Where one turn sends some rows of the set: a few examples, then the rows asked
j_239: [  4   1  14   7  36  14 -18  14 -31 -10  27   6  22  -6  -5 -34 -35 -18
 -26  -6  25   0]
j_664: [  2 -29   4  20  48   6 -45 -21 -22 -26  14   8  23   7 -17 -11  -6   6
 -19  20  -3   7]
j_291: [  9  13   9 -14  17  20 -30  40 -23 -22  19 -19  -5  36 -13  24 -31   1
  10 -16  18  27]
j_898: [ 21  16  18 -15  27  13 -24  25 -20 -21  25 -16  -2  19 -22   5 -42   2
  29 -16   0  20]
j_740: [ -5 -25  -7   8  32  -4 -13   2 -38 -15  27  27  34  -4 -18   5 -25 -15
 -14   2  -2  -9]
j_160: [ -5 -23   7   0  23   9 -34   3 -13 -21  20   1  -8   7  13   1  -3  15
 -18  38  26   1]
j_474: [ -1 -28  17   8  40  -3 -22   6 -29  -6   4  -8  39  -4   6 -23 -35 -15
 -13 -16  14  -4]
j_861: [ 12  12  15   3  24 -10 -39  -9 -22 -25   1 -11  21  30 -23   8 -24   1
  21 -22 -16  42]
j_908: [  6 -14 -16  25  43   0 -26  -4 -29  -9  14  12  32  15 -13 -18  -5 -14
 -30   6   0   1]
j_218: [ 24  21  15 -14  21  -6 -24   8 -14 -20  18 -10  -3  12 -11  -3 -28  -1
  34  -7  -5  36]
j_209: [ 15  16  -1 -15  13   3 -29  33 -16 -20  17 -13 -10  27  -1  15 -15  -6
  14  -5  19  45]
j_594: [ 27  12  12 -23  24  12 -30  19 -17 -17  17 -18 -12  20 -17   6 -22   5
  14 -15 -24  27]
j_375: [ 10   4   8 -13  19  13 -41  18 -23 -21   1 -23   0  41 -17  25 -14   8
  -5 -24 -20  35]
j_667: [-22 -19  29   7  17  -2 -26   2 -29  -8  -6 -12  32  15  19  -4 -31   1
 -26 -10  27  -4]
j_238: [ 18  11   5 -22  17  18 -33  31 -19 -19  15 -20 -16  33 -12  19 -14   5
   0 -15 -11  32]
j_985: [ -8 -43  -4  12  37   6 -46   0 -19 -22   5  -3  15  17   4   8   2   6
 -26  22  16  10]
j_507: [ -9  -4   9   2  10  -9 -14  -4 -16  -3   7  -1   4  14  26  -4 -10  14
 -14  27  19 -15]
j_364: [  0   2  12  -2  21  12 -40  23 -28 -25   2 -24  17  47 -21  31 -31   4
   6 -28   5  31]
j_37: [  4   7  -1   2  16   0 -42  17 -23 -25   0 -15  15  45 -13  25 -12  -5
   1 -21   7  52]
j_710: [ 13   4  21  -3  32   5 -34   8 -26 -24   8 -19  20  29 -30  13 -41   4
  26 -28 -14  23]
j_890: [ 19   4  15 -14  26   7 -37   6 -20 -20   4 -21   3  29 -23  13 -21   8
  10 -24 -33  29]
j_332: [-24 -12   8  -3   2  -4 -10   3 -33 -14  21  20  15   8   7  24 -23   6
 -20  16  18 -13]
j_133: [ -2  19   9  16  23   1 -19 -21 -25 -12  23  16  14  13  -7 -22 -14   8
 -26  22   5  -9]
j_194: [-11   2   4   3  15   3  -8  -1 -37 -17  37  33  17  -2 -15   5 -27  -3
 -21  14   9 -11]
j_414: [  4  -8  15   7  35   8 -34 -18 -16 -24  29  11  -1  -4  -8 -17 -12  15
 -12  35   6  -1]
j_246: [ -1 -37 -15  10  32  -9 -22  12 -19  -2   0  -6  23  16  20  -1  -1  -8
 -18  12  15  -5]
j_723: [-17  11  25   6  12  15 -22  10 -31 -12  17   2  16  13   8 -14 -30  -2
 -40  -1  38  -1]
j_247: [-17 -38  -3   2  19 -12 -14   6 -35 -11  11  13  33   5   4  25 -21  -6
 -12   4   8 -11]

j_474 -> j_239
j_238 -> j_375
And these:
j_861 -> j_218
j_332 -> j_247
j_133 -> j_507
j_710 -> j_898
j_414 -> j_160

Where one turn sends some rows of the set: a few examples, then the rows asked
j_52: [ 25  -1  -4 -25  -7  10 -15  -2 -11   6 -10 -11  13 -12 -31   7   1  -9
  17]
j_617: [-19  18   0 -13  -1 -11  -4   0 -10  -7 -12 -19  11 -10 -16 -42  13  16
  10]
j_342: [ 21  -5   6 -18  12  -6  -5 -10 -34 -26  20   6  15   7 -23  11 -12  14
  14]
j_514: [-13  13  12  13 -22  -1  44  -3 -12  -4  11  -2  16  -7   1   7 -18  17
 -17]
j_264: [-33 -39 -18  11  -7  16  -3   5   2   2  21  -5   6   3   1  21  -9   6
   8]
j_522: [-19  -2   3 -11  27  -7 -19 -21 -38  -2  -2  -1  11   1 -11 -22  -2   9
  -3]
j_717: [  5 -28  -9   9 -12   5   8  14  -1 -15  32  -1  15   3  -6  33 -17  13
  19]
j_847: [ -6  11  11   3 -23   5  44  -7 -16 -10  16   0  13  -4  -8  17 -18  16
 -14]
j_23: [  0   2  -6 -36  -8   5  -2  -9 -14 -24   4 -11   2   2 -39 -12  10  13
  18]
j_445: [-13  -8  -5   7 -29   1  -3  10  10 -12   9 -12 -28   4 -21  29 -16  18
   8]
j_616: [-14 -17 -20 -16 -30  16   9  12  13 -16  15 -18   1   0 -25   7   6  11
  22]
j_715: [-15 -10   0  35  -1 -13   5  23   4   4  12  -8  25 -11  21  -3 -13  16
  11]
j_107: [  6   4   9   3  44  -2   3 -14 -21  -7   3  12  -1   6   5  -9   9  -1
  -1]
j_312: [  2  10   6 -15 -11  -7 -13 -10 -17 -22   1  -5 -28   7 -37  14 -11  18
   4]
j_772: [-12  -4   3  29  33   0  10   5   3   7   2   4   2  -2  24  -5   7  -1
  -2]
j_255: [-42 -15  -6  21  13  -5 -11   4  -8  15  -1  -9  15  -7  15 -19  -5  10
  -3]
j_561: [-29   7   3  26 -18 -16  -7  16  12   2  -9 -16 -19  -6   0  -2 -12  20
  -1]
j_750: [ -9 -27 -10 -22   7  15 -11 -19 -28 -16  21   4   1  11 -25  18  -7   6
   7]
j_504: [  2  12  15  10  22 -26  -8  -1 -30  -6   0  -1  25  -6   4 -24  -8  17
   4]
j_845: [ 13 -14  -2  -4  30  14   9 -11 -14 -16  20  13  -8  14  -8  21   4  -4
   7]
j_235: [ 12 -16 -13  -8 -20  16  -8  14   9  14  -4 -17  12 -15 -19  19  -3 -11
  18]
j_652: [ -5 -23  -8  21  19  15  16   5   9  -3  20   8  -4   6  12  24   3  -3
   6]
j_579: [-10  20  17   7 -14  -5  41 -10 -22  -6   7  -1  17  -8  -3   0 -16  17
 -19]
j_92: [-14  24  14   3  -1 -25 -16  -5 -16  -6 -17 -10 -20  -3 -16 -17  -8  22
  -3]
j_675: [ 14  10   1 -11   1  -3 -19   3 -10  18 -24 -15  18 -20 -15 -15   4  -7
  10]
j_46: [  2  -2  -7   6 -12   4 -11  19  11  25 -18 -20  19 -22  -3  -6   0  -8
  13]
j_322: [ -2  17  15  -2 -17   0  41 -13 -24 -11  12   2  14  -4 -12   9 -17  16
 -16]
j_676: [-32  -3 -12   8 -20   1   6  20  19   3  -1 -24  10 -12  -1 -23   9  14
  14]

j_322 -> j_579
j_504 -> j_715
j_445 -> j_312
And these:
j_675 -> j_46
j_23 -> j_617
j_845 -> j_107
j_522 -> j_255

Where one turn sends some rows of the set: a few examples, then the rows asked
j_15: [-24  23  -9   3   8  48 -21 -12 -46  -5   8  16  14  38]
j_606: [-15   3 -31  26  -5  23  11  -1 -12 -19  28   6  22  18]
j_916: [ 15   0   1   4  24  10 -35 -35 -14 -24  11   1  27  31]
j_786: [-20  16  -8  35 -20  21  -3 -11 -15 -20  34  -7  37  14]
j_780: [-12  33 -23  -4   7  34 -16 -22 -50 -24  -6   2  27  35]
j_968: [ -3  -4  13  27  13   2 -15 -15 -41   1 -21  -7  23  21]
j_460: [-15  38 -20  10  -1  21 -21 -27 -49 -29  19  -5  40  55]
j_539: [-11  19  -2  50  -4  18  -8 -22 -48  11  24   8  49  55]
j_920: [-32  16 -27  28  -2  27  -5 -28 -60 -17  25   2  36  56]
j_63: [  5  -3 -24   7   6  -7 -19 -16 -26 -19  22 -15  35  61]
j_821: [-12  25 -22  29   1  -2 -24 -36 -39  -6 -12  -6  19  12]
j_500: [ 10  -9  -5  29  -8   9 -12  -9 -35  15  10  41  18  33]
j_720: [ 14  22 -16  27  15  12   6 -35 -45 -26  11  -1  51  57]
j_156: [-21  15 -13  20   4  20  15  -2 -68 -13  13   3  31  46]
j_531: [-6  8  1  2 22 11 -6  9 -8 -7 13 13 40 46]
j_595: [ -8  15 -12  23 -24  22 -21  -8 -18 -15  28 -11  10  13]
j_681: [ 22  22   2  10  20  25  -2  -4 -41  -3   0  18  14  44]
j_268: [-11 -14  14  20 -10   9  -8 -19 -24 -42  -7   8  46  22]
j_700: [  6  29   0  16   0  36 -43 -29 -36   8   4   7  27  39]
j_774: [-13  12  -8  41  10 -10 -11 -31 -31 -12 -23  -5  42  29]
j_260: [  9  19 -20  19 -25  17   5   1 -25 -19  21  11  17  13]
j_112: [ 16   1   7   8  30  12 -26 -16 -15 -17  16  11  36  51]
j_83: [ -7  14  10  14   9   8  -9   4 -54 -11  34   8   3  35]
j_941: [  3  -3  12  17  -2   8 -26 -18 -29  -3 -19   4   7  20]
j_13: [-10  11   2  36  20  -2 -13 -20 -16 -34  29  27  39  18]
j_385: [  1 -27 -12  11  -8  13 -34 -22 -39 -10  20  13  46  14]
j_382: [-12   6 -23  18  15  31 -19 -44 -30 -14 -13 -15  34  48]
j_697: [  9 -11  -5  43 -11  19 -16 -30 -48   9   9  36  26  41]
j_442: [-29  12 -42  28  -9  10 -12 -23 -44 -11  28  20  48  46]
j_912: [  7  -3 -15  23  -5  17 -24 -52 -27 -18  11  19  61  32]
j_732: [-16  40 -13  16  14   8 -18 -33 -31 -41  24   5  43  36]
j_77: [-16  15  -3  -5  -4  34 -14 -26 -35 -36 -16   5  34  24]
j_176: [ -5  -5  -9  28 -21 -11 -14  -7 -26 -29 -12  16  11  33]
j_215: [-18   3  -3  47  -4  -9   2 -34 -28 -19  -6   2  53  34]
j_672: [ 10   1 -11  31  21 -11 -13 -13 -22 -13  23  13  34  66]
j_875: [-21   4  13  35  10  10   3 -19 -50   2   3  -3  38   6]
j_684: [ -4  -1  -5  41  19 -15   4  -7 -22  -7  25  20  30  47]
j_208: [-20  -3  -7  35  16  24   9  -5 -39  11  -5   5  19  50]
j_658: [-13  -1  -6  -7   1  42 -30 -10 -44   2  20  18  25  24]
j_523: [  7  12 -15  17 -23  25   4 -17 -27 -34  28  -2  41  11]
j_644: [ -3  -6 -28  10  -7  31  -6 -17 -18 -28  28 -11  19  14]
j_771: [  3  20  -9  23 -12  34 -16 -32 -21 -15   5  47  19  39]
j_449: [-23   4 -15  29 -18   2  14  -4 -57 -18   2   9  18  46]
j_35: [  6   3  -8  32  -3  30 -25 -48 -31  -8   0  36  46  33]
j_823: [-16  28   6  10   4  29  -6   8 -55  -5  22  12  21  48]
j_600: [  5 -12   1  34 -18  28  -1 -40 -50 -18  29  22  33  48]
j_119: [  9  -5  -2  26   9  -8 -31 -21 -36 -28  31  10   5  21]
j_495: [-12  -4 -31  29  -8  -2 -22  -8 -22  -3  11  39  44  20]

j_539 -> j_720
j_920 -> j_460
j_672 -> j_774
And these:
j_684 -> j_215
j_260 -> j_606
j_531 -> j_875
j_176 -> j_495
j_442 -> j_732

